A single turn carries every row of the set below to another of its rows. Some are shown first; where does it send the rows asked next?
k877: [-10   1  10 -11 -13  -3   8  14  26   8  14  -6]
k602: [-17   7   9   2  -8  28   4   3  11 -18   3  26]
k299: [ 25   1  15  11 -18  -5 -14 -10   7  -2  14  19]
k982: [ 18  -3   9  16 -19  -4 -10  -7  13 -18  19  18]
k29: [ -9 -13   4  -9  -5   0   8  13  19  -1   9 -12]
k527: [-28   1   3  -5   6  12  -3   1  16 -17  19   8]
k750: [  7  26   1  15  -7  -7  10 -10   6  15 -12  -4]
k206: [  8  31  -2  15  -2 -14  11  -8   4   6  -8  -3]
k26: [-11   1  14  -3  12  26 -14 -13   6 -17   5   6]
k433: [-10  23   9   9 -11  24  -5 -10  -6 -21  -6  13]
k906: [ 23   3  20  13 -12   1 -11 -10   7 -10  21  17]
k33: [  3  25  -6  17 -16 -12   6  -8   6   4 -12  -9]
k610: [ -5 -11   4 -11  -9   7  12   5  16   4  20 -13]
k459: [ -8  -6  17 -10  -1   6   9  12  23   7  12  -9]
k208: [-24  23 -16   8   6   2   7 -12   5  -2  -7   6]
k573: [-29  30   5   9   2   4   1   0   3   5  -1  -6]
k910: [ 21   0  16   3 -17  -5 -16  -9   3 -11  22   9]
k53: [-17   9  -2  -2   1  26  10  -4  -5  -8 -15  12]
k660: [ -3  19   1  25   0   2  -4 -11   2  -4  11  36]
k295: [  6  22   1   9 -15 -10   6  -5  11  21 -12  -2]
k119: [ -4  -9  17 -14 -11   1  -1  11  20   9  13  -7]
k771: [ 19   6  17  12  -6  -5  -7  -6   9 -18  25  17]
k967: [ -9  -3  10 -11   5  -2  13  15  21   1  15  -8]
k348: [ 20   2   5  15 -21   0  -2 -14   9  -8  25  17]
k788: [-14 -10  10  -4  15  12  -7   1  -4  -9  19  10]
k763: [ -2  13  -1  16  10  18  -2 -19   8  -6  -8  29]
k466: [-26  25   8   7   4  21   0  -6  22  -2  -7   6]
k779: [ -4  14  -2  15   1   4 -13 -22  -3 -24  14  21]
k482: [ 12  20  -8   9 -12 -14  10  -9   5  15  -9   4]
k720: [  2  26  -7  13 -20  -5  12 -12   7  12  -1 -11]

k610 -> k720
k573 -> k660
k771 -> k967
Now these:
k119 -> k295
k26 -> k466
k208 -> k779
k602 -> k53
k910 -> k877
k33 -> k982
k459 -> k750

A single turn carries every row of the set below to another of its rows. Some are shown first; where does it send the rows asked next?
k960: [-33  10 -10  -6  17 -12  -4   0   7  15   5  -7  10  -4]
k506: [ 21   2   7 -18 -18  -8  -2  -9  -4   4   1  -1  10   4]
k552: [ -3 -16 -14 -11 -12 -17  -7 -10  14   1  13  -9 -14  13]
k638: [-26   3  -1  17  19  -3 -21   2   2   8  11  -6  -8  -8]
k164: [-20   6   0  11  11  -1   4   7  31   8  -9  -1   9  -6]
k841: [  7   2   3   9  32 -29  -5   7 -13  17  -3   0  -5  -6]
k502: [ 10  -7   7 -11 -29  -9 -12  -4   8   8   4  -5  -7  -1]
k282: [-12  10  -1   9  34  15  -4  -3   1  -2   3  -8   7   1]
k503: [-13  -8   6  -2  16  -5  15   3  19  16 -17 -19 -19 -10]
k774: [  9  -8  -6   3  40  -6   4  11   3   8  -6 -22  -8  -1]
k807: [  1   3 -14   8  17 -10  13  -8   8  -4  -3 -26  -7 -26]
k87: [ -1  -9  12  17  27  -4 -11   5   0  21  -8  -6 -28  -4]
k431: [  5   0  -3 -21   2  -2   0 -26  -9   1   6   2  -3  22]
k97: [  0  -4 -17   1  18   8  -7   0  14  37 -10 -14 -12   1]
k368: [ 15  -7   7   1 -12  -9   1 -13  16  -5  -3  15  -3  14]
k69: [ 13   8 -18  -5  26  -8   3  -2   3  30 -13  -2  13   1]
k731: [  5   4  -6  12   9 -17 -12   0   7  39 -12  10  -4  -7]
k736: [-11   4  19   3  12 -19   9  -5   0  23 -18   6 -15 -14]
k340: [ -3  14  -4   7  16 -18   2 -19 -17   7  -1  -7  -8 -27]
k551: [  9  -6  -1 -25 -17   3  -5  -8   1   6   6 -20  -2   7]
k857: [ 21  -8  -4 -12 -14 -15 -12   0  -1  -5  15 -16   4   1]
k931: [ 15  -2   8 -10 -16  -5 -19 -10 -17   4  13  -6  -6   2]
k276: [  0   7   6  19  10   6   3 -16   3   5 -12  -8 -21 -25]
k93: [  4  -7   2  -8  -2  10  -8 -25  -5  -2   8  -3 -19  19]
k7: [-24  17  10   5  17   7  -1  -9   2  17  -8  10   8   1]
k708: [ -9   5   0 -15  26 -24  20  -3  -3  15 -13 -13   1 -10]
k887: [ 24  -9   8  -5 -15   9 -12  -4   3  -4   6 -11  -5   3]
k570: [  0 -10  -9  -4  -9 -30 -13 -12   0  -4  17   0 -13   8]
k401: [ 21  -6  -3   0  -1  -9   6 -12  15 -18   4   1   1  13]
k259: [ -7   9   0  22  23 -14  -7   6   8  -3   4   6  13  -9]

k736 -> k87
k431 -> k570
k276 -> k97
Now these:
k551 -> k857
k638 -> k164

A single turn carries every row of the set below to another of its rows. Some are shown first; where does it send the rows asked next?
k849: [ 13  17  27 -22  24 -20  -6  13  25 -15   6  11   1  13 -15 -17  -9  25
 -16   1]
k876: [  2   9   1 -28 -12  -9  10  39 -16 -13   8  14  22  20  -1 -14  -4   4
   2  -9]
k554: [ -9  25 -12 -42  -2   0   8  15   9   9  29  -8   9  -7  12 -21 -12   9
   7   9]
k608: [ -4   5 -16 -21  -4  -2  -1  -4  34  17  17  -9   9  -5   2 -10   2  21
  15   5]
k596: [-12  34 -20 -26 -10 -21   6  14  17   0  20   9  -1 -16   1  -2 -18  21
   6   0]
k491: [ 10  12  28 -20  20 -16  -1  18  16 -13   1  19   2   6 -24 -22   2  19
 -12  -3]
k322: [ 18  28  15 -22   0  -3 -18   9  21   6  10  -2  11 -23  -6   6  -6  -3
   1  19]
k464: [ 10  30 -10 -16  -3   7   4  12  32   7  18  12  14  -3 -15  -6  -4   9
 -19  21]
k240: [  1  36  -4 -32  10 -10  -5  21   6  16   7   8   6  10   4  12 -21  17
   3 -15]
k543: [  4  11   3 -25 -14 -14   1  42  -8 -13  10  12  19  27  -7 -15  -1  -5
   0  -1]
k422: [-13  19  -4 -20  -9  -7  -3 -19  11   1  -4  -8  11  -5   7   4  -5  16
  10   5]
k341: [  7  15  -9 -35  14 -10 -26  10  22 -16  19 -15  27  -1   7 -11 -12  24
   8  20]
k746: [ 11  21   2 -36   4  -9  14   3   5  14   0  -9  27  -2  23  11  -3  19
   7  12]
k465: [ 15  15 -13 -43  -4  -8 -10  24  15  -6  15  -3   0 -21   2   5 -23  -3
  -3   2]
k134: [  4  18  -4 -33 -10  -6  15  35  -7  -8   5  14  19  28  -2  -9  -4  -5
  -3   2]
k477: [ 11   7  29 -26  13 -19   0  12  24 -20  -1   9   1  11 -23 -21   1  17
 -13   4]
k772: [  4   8  23 -18  14 -25  -3  10  18 -17   5  19   3   7 -24 -25   4  23
 -10  -3]
k43: [ 22  -4  13 -18 -12 -22   6  15  27 -12  12   1  35   5  16  -2  10  26
  20   0]
k481: [ 19  -9  16 -15  -7 -23  13  14  18 -14   7   2  37   0   4 -10   4  35
  16   5]
k194: [ -9  29  11 -19  11   0 -17   0  22  19  23   1   6  -4   0 -20 -12   4
   8   1]
k149: [ 20  -3  20 -17 -19 -25  13  21  23 -18  14  -1  36   4   4  -9  -2  30
  14   3]
k733: [  6  10  21 -17  16 -24   1  19  22 -23   8  21   8  11 -21 -17   1  20
 -20  -2]
k357: [ -7  23  -1 -15  12 -28 -16   4  10   9  15   6   8 -18  16 -13  -1   0
   1  20]
k795: [ -3  14   3 -26 -13 -12  11  32  -6 -22   6  17  28  26  -7  -9  -3   0
   0  -8]
k89: [ -4  13   4 -24 -15 -13   8  31 -17 -14  12  15  23  23  -8 -19  -5   4
  -1  -6]
k538: [  5  17  -1 -37 -14   5  -9   6  27  -9  11   9  19  -6  13  -4  -9 -14
   9 -19]
k386: [ 15  15  -1 -28  23 -24  -5  11  28  19   5  10   1 -10  11   4   9  17
  -3   1]
k470: [ 13  11 -15 -27  -7  -4 -14   8  23   2   0 -10  20  -7 -11  15 -19  12
  17  16]
k3: [ 14  -4  18 -17  -6 -25  10  14  17 -26  12   3  41   5   8  -7  12  28
   9   7]
k664: [ 12  -7  14 -18 -14 -27  17  10  15 -17  12   5  38  -1   4 -16   7  29
  14   5]

k194 -> k554
k733 -> k795
k322 -> k465
Now these:
k149 -> k477
k357 -> k596
k538 -> k341
k876 -> k481
k240 -> k746
k664 -> k772
k43 -> k849

